128 stands for zero in the data rows.
Here is a table of points, one per row:
[106 172 150  76 157 125 116 198 198  94  96  52 101 179 158 156 127 114
 104 144 107 114  75 111 111 131 172 191 107 115 157 137]
[ 49 173 124 176 156 204 149 110 152 103 103 135  85 123 134 245 122 116
  52 248 131 158 144 108 142 128 224 166  96 137 125 155]
[171  46 182 118 109 152 123 161  81 155 170 128 145 173 133 167 138  74
 160 216 164 145 124  79  90 119 196 132 126 159 147 106]
[119 142 162 137 155 110 152 157  88 151 161 195 157  87 139 136 194 140
 128 185 140 143 176 126  95 127 226 135 113 118 136 120]
[121 111 101 189  88 106 147 185  60 126  89 149  33 154 175 178 151 144
 122  78 126 107 169 135  73 205 143 176 117 187  20 100]
[110 131  88 180 128 154 166  71 166 110 150 157 100 117 113  90  97 111
 182 148 144 103  90  38 113  86  85 115  68 130  72 107]
[114  90 124 201 108  77 106 150 173 145 161 197 123  78  92  72 129 107
  78 180 149 122 184 146 132 170 183 122 194 136 142 200]
[124 143 125 136  97 114 195 152 163 107 125  95 121 144 121  98 109 138
 140  88 141 144 183 128  46 147  89  88  77  88 202  38]
[ 98  69 202 197 141 124 206 158 186  84  76  98 129  87  88 110 144 136
  97 108 161 103 113 150 156 169  81  98 144  78  97  66]
[146 182 102 159  92 206 126 146 156 175 112 205 136 147 152  90 168 146
 113 170 164 203 102 155 116 202  71 132 126 168 143 112]
[100 143  63  92  86 151 105 105  98 130  66 107 104 159  86  69 143 136
 123 153 105  93  50  90 204 159  78  96 168 200 175 115]
[132 102 156 134 127 132 141   0  95 128  13 109 125 160 109 142 142 132
 148 152 139 126  99 184 222 108  81 120  97 153 189 175]
[110  54 119 136 118  14 129  86 140 139 174  91  84 138 185 143  91 168
  87 173 191 141 122 134 103 168 196 143 134 146 116 129]
[119 173 218 207 149 150 103 145 110 101 127 118 164 105 140  65 135  85
 130 143 132 176  63 112 184  88  82 148 160 114  88  98]
[ 97  68 122  98 153 179 138 172 118 111  71 169  84   5  95  65 158  70
 105 124 183 127 228  88 166  79 103  72 145  98 178  64]
[139 175 117 104  73 164 241 136  92  50 130 125 100 163  84  64 144 118
 223  57 187 177  40 127 108 123 114  94  94 121 154 153]
[121 118 136 136  19 107 124 164 137 143 151 115 148 181 130  45 155 104
 154 169 112 114  81  98 173 180 153  88  64  60  68 147]
[111 139 168  81 154 104 102 125 139 119 131 224 255 197 107 184 185  96
  19  39  52 175 236  67 251 115  80 150 105 122  79 161]
[140 199 119  78  86 155 128 106 107 125 102 119 168  94 171 135 108 131
 105 126 147  93 124 168 116 140 145 168 165 109  92  97]
[100 107  32 172 163 148 151 157 155 124  87  81 140  92 203 109 172 114
 151 112  94 149 233  51 102 170 107 158  42 118 204 144]
[ 73 110  86 132 120  89  87 143  92 111 117  65 109 174 147  92 105  71
 111 107 186 171 174 255 130 185 188 190 143 147  82  57]
[143  88 142 110  49 138 115  46  90 103 192 154  94 137 105  90 160 198
  72 138 102  88 183 158  77  97 155 148 201  88  58 131]
[ 74 146  66 107 126 159 191 118 146 254 146 126 107 133 141 107 167 135
 115 145 115 133 100 131 165 120 150 147 155 223 130  57]
[166 160  56 106 106 140  97 146 166 147 149 138 206 186 167 184 219 142
 150 107 170  11 151 100 151  61  89 139 137 126  77 108]
[196 128 157 158  62  78  97 122 102 122  80 135  91 145 154 165 160 106
 106 122  99 163  79  40 102 109  68 123 137  73 139 116]
[183 158 105 141 147  96 110 104  99 173 110 189 212 157  89 166  19  81
 112  50  85  94 150   0 215 194 113 104 158  66 216  86]
[127 102 124 109 144  68 215 144 132  98 150 136 139  74 190 156 104 189
  83 121 129 121  42 110 171  91 156 124 102 154 134 109]
[172 131 176 128 195 151 172  97 110 169  94 136 202 248  93 115 143 228
 155 154 134  78 170 125  69 119 129 148 204 121 139 152]
[ 68 126 103 122  90 119 162  76  86 125 205  93  84 144 166 140  95 184
 182 123 100  97 216 149 164 150 119 188  83  83  70 187]
[121  95 164 149  47  93 146 208  86 147 148  78 108 140 159 160 158 153
  90  99 202 186 145 193  79  66 137 146  85 107 145 162]
[127 122 133 132 152 142  89 153  75 126 179 118 117 149 106 153 120  85
 109 140  30 206 137 118  54  58  83 130 123 194  82 150]
[ 83 159 129 133  84 182 139 184 128  88 181 121 101 152 109 139  82 117
 176  75 139 166  94  99 157 104 138 125 212 173  91 124]
[187  85  95 131 151  60  98 128 118  70 106 161 119 127 142  75 162 215
 132 109  86 154 117 133 158  76 142 117  88 155 119  77]
[121  83  97 177 155 169 155  83  96  80 106  52 189  67 158 104  96 109
  73 123 136 128 149 106 131 121 141  99  71  49 107 113]
[102 145 118 137 112 132 188 187  42 156 124 113  80 113  94 186 126 143
  41 159  69 126 190 166 153 131  86 110 173 127 157 118]
[175 171 113 137 180 122 121  56 144  85 176 127  44 103  99  97 166  92
 102 101 167 116 183 141  85 160  92 155  84 175  99 111]
[107  95 171 215 101 121  84 104 148 152 113  71 146  84 145 105  80 188
 124 126 136 151 148 175  59 172  70 123 119 202 124 206]
[121 174  88 115  77 145   4 124 176 125  80  84 123 129 106  91  83 121
 129  81 134 128  51  96 118  39 170 133 169 151 239 195]
[155  78  96  69 103  82 113 164 132 122 181 106 188  73 114 111 132 126
 168 125 110 115  74 167 139 231  59 100 129  97 181 152]
[148 230  91 130 143  68  83 160 127 108 117 177 131 137 105 206 141 147
 174 168 145 109  99 155 145  83  99  53  86 151 136 168]
[145 124 170  57 123 131 111 149 143 176  88 205 165  70 121 139 179 136
 249 115 105 162  89 192 170 150 138 155 106 149 144 125]
[ 89  81 135  72 170 123 114 168  77 152  97 131  80 205 143 129 155 139
 130  77  77  57  41 152 102  82 156 112 178 156 107 134]
[123  79 101  83 154 206 102 128 129 154 143  82 127 108  84 255 157  96
 166 101 126 173  46 139 144  86  94 112 168  65  89 140]
[146 186  86  85 150 101 167 126 161 132 171 184  91 200 151 153  60 164
 134 199  66 158  76 206 120 106 131 114 126 119 138  45]
[227  95 123  88 103 117 166 158 147  94 144 122 117 104  54 115 109  83
 111 178 133 120 122 129 173 172  61 132  69 126 103 215]
[ 96  80  73 105 120 109 126  62 212 148 228 133  68 150 177 125 212 113
  82  73 106 115 160 182  96 128 127 168 141  62 131 182]
[ 18  93 154 105 159 101 175 123 177 125 109 210 121 135 192 186  67  49
 102  93 133 132 137 131  21 166 124  93 195 187  93 155]
[ 68 151  56 156  79 134  93  61 146  88 111 163 173 101  88 228 122  86
  60 173 182 128  98 177  39 167 172 100 182 144 110  59]
[161  76 132  84 134 159 101 115 112  93 145 127 157 118 175  39  94 159
 145 148 101 105  98  94  84  86  48 210  81 127 136 115]
[118 164 159 117 144  91  96 143  89  86 155  77 109 161 158 182 127 105
 193 205 175   0 143 155 143 128 106 202 204 146 108 100]
[176 142 133  86 171  97  99  99 130 186 158  37 141 106  46  90 141 108
 159  73  71 168 128 134 107 175 167  87 100  82 118  76]
[140 139  88 133 166  91 100 168  62 157  93  96  89 126 123  75 145  66
  74 178  73 134  90 111 121 155  90 109 117 108 112 140]
[141 119 133  57 104  90 137 109 186 139  11  92 164 105 120 125  89 123
 238 148  89 141 146 101 106  96 159  43 121 198  53 152]
[188 118 132  83 153 111 102 106 169  39 193 127  74 176 164 209  99 113
 115 127 162 139 130 161 162 166 135 163 155 255 160 136]
[155 116 154 163 102 164 135 154 129 107 127 109 115 172 136 171 109 113
 156 144 125  79 142 204 156  65 159  14 103 166 192  86]
[123  74 128 123  90 164 110 118 139 179 187 112 144  60  87 193 150 149
 152 139 114  67 122  72 135 149 170 183  99 186 160  90]
[115  73 161 147 138 114 105  72 115 139 141 131 130 121 144 107 135 117
 189  93 140 182 109  87 176  77  94  94 169 129 180  83]
[  0 232 237  73 145  82  50 109 106 156 173 186 112  81 158 166  98 108
 102 183 160 116 146 146  79 114 107 123  78 132 157  74]
[ 74  99 122 147 115  82 165 154 172 103  87 107 126  59   0  91 157 189
 119 118 128 159 156 103 108  92 139 212 111 143 157 104]
[165 133  51 157 190 155 104 208 119 141 124 148 156 134  51  53  56 149
 184 130 130 150 115 152 129 107 157 207 150  73 112 159]
[153 142 147  99 198 142 100 133 227 206 117  85 146 215 128 109 136  89
  98 125 139  88 165 176 163  69  86 137 101 119  90 116]
[133 142 159 243 134  85 139 112  95 148 102 142 175 148 153 130 164  48
 195  72 110  99  41 161 147 133 135 187 116 112 210 118]
[176 128  93 186 132  97  78 145 150 179 131 105 202 166 152 184 117 211
 134 121 141 152 140  80 159  84  85 109 161 157  64  89]
[ 92 128 121 129 124  72 175 108 196 172 108 140 139 195 101 141  97 111
 151 194 180 170 131  88 178  89  89 152 179  51 129 177]
[109  90 129 235 137 152  58  89 163 113 151 189  32 141 115 138 131 154
 190 114  61 123 167 185 137 150 192  90  74  71 100 112]
[138 143 136 102 193 138  97 119 106  22 124 123 140 132 169  90 157 113
 192 128 154 212 126  65 188 135 169 145 183 137 156 123]
[ 93 109 107  72 129 113 144  98  64 157 140 125 137 156 146 118 102 108
 107 181 195 198 215 110 110 143 154  81 132 124 143 128]
[206 106  95 143 100 155 140 154 173 143 103 186 147  28 156  80  30 131
  42  80 168 122 162 140 142  94 167 128  86  64  94 108]
[163 138 146 145 149 146 142 100  73 160 147 131 139 150  83 107  98  38
 125 119 164  42  86 149 126 103 165 109  78 226 101 167]
[140  83 131 142 184 205  82 161 132  94 201 127 124 191 108 147 150 230
  81 111 210 100 169 161  66 205 101 119 124 105 151 157]
[186 134 179  97 129 220 125 153 174 162  77 118 122 127 230  93 155  80
 171 172 100 120  73  89 133 159 144  77 170 119 136 141]
[114  74 181  87  83 156 106 123 154  67  86 175 111 135  70 133 111 122
  99 177  58 109  90 128  87 136 101 190 103 106 141  93]
There is one direction along which these points spread out most. Take the direction at right angles to it along which they spread out most. Go by this last direction. Where along it does each point below lie, from 0 to 99? The average is 50, and the first point in the table lies past the average. One standard deviation of the points above along it is 16.
[110 152 152 126 135 162 128  89  94 198 195  77  72  67 163 124 123 199
  73 109 166 157 120 160 135 127 135 134 125 118  96 160] --> 45
[230 124 138 123 191 162 182  97  93 163  60 133 119  94 156 158  62 114
 186 126  74 162  79 170 140 118 111 151 175 119 159 153] --> 59
[148 211 187 149 136 104 186  88 143 173 166  92 118 113  72 196 143 102
 150 101 144 125 117 100  73 143 156 157 149 160 111 115] --> 63
[167 169 115  93 154  90 158 113  93 127   0 203  85  60 107  84 187 103
 116  68 189 135  73  62 123 116 154 138 117  63 161 179] --> 33
[130 128 123 105  98 150  77 139  66 146  96 146  84  54 132 118 103 141
 166 108 163 133 203 111 103 133 100 109 105  64 135 150] --> 28
[192 190 171 111  25 159 158 119 172 129 162 123 166 177 145 124  99 112
 104  79  41 107 208 146 172  69 158 156 158 162 168 160] --> 56
[ 80 125 121 177 172  84 161 200 155 117 202 130  66  68 156  94 122 130
 140 126 104  68 157 150 115 117  79 105 189 136 128 180] --> 43
[ 14 134 172  96 145 176 104 150  97 142 106 158 114 152 134 144  47 213
 100  77 151  94 134 104 152 197 162 131  63 137  97 146] --> 50
[ 61 143  50 149 137 151 174 106  79  53 150 132 255  68 164 102 155 138
 100 140  65 106 185 149  78 128 141  86 125  74 145 162] --> 26
[202 214 186 115 135 116 112 134 174  63  95  45 101  92 125  91 183 200
 142 115  79 143 139 104 157 190 153  72 173 102  93 136] --> 43
[140 120 137 131 189 134 128 133 122 117 171 110 140 148  92  59 166 160
  81 100 131 122  60 106 148 133 159  38  85 124 147 182] --> 42
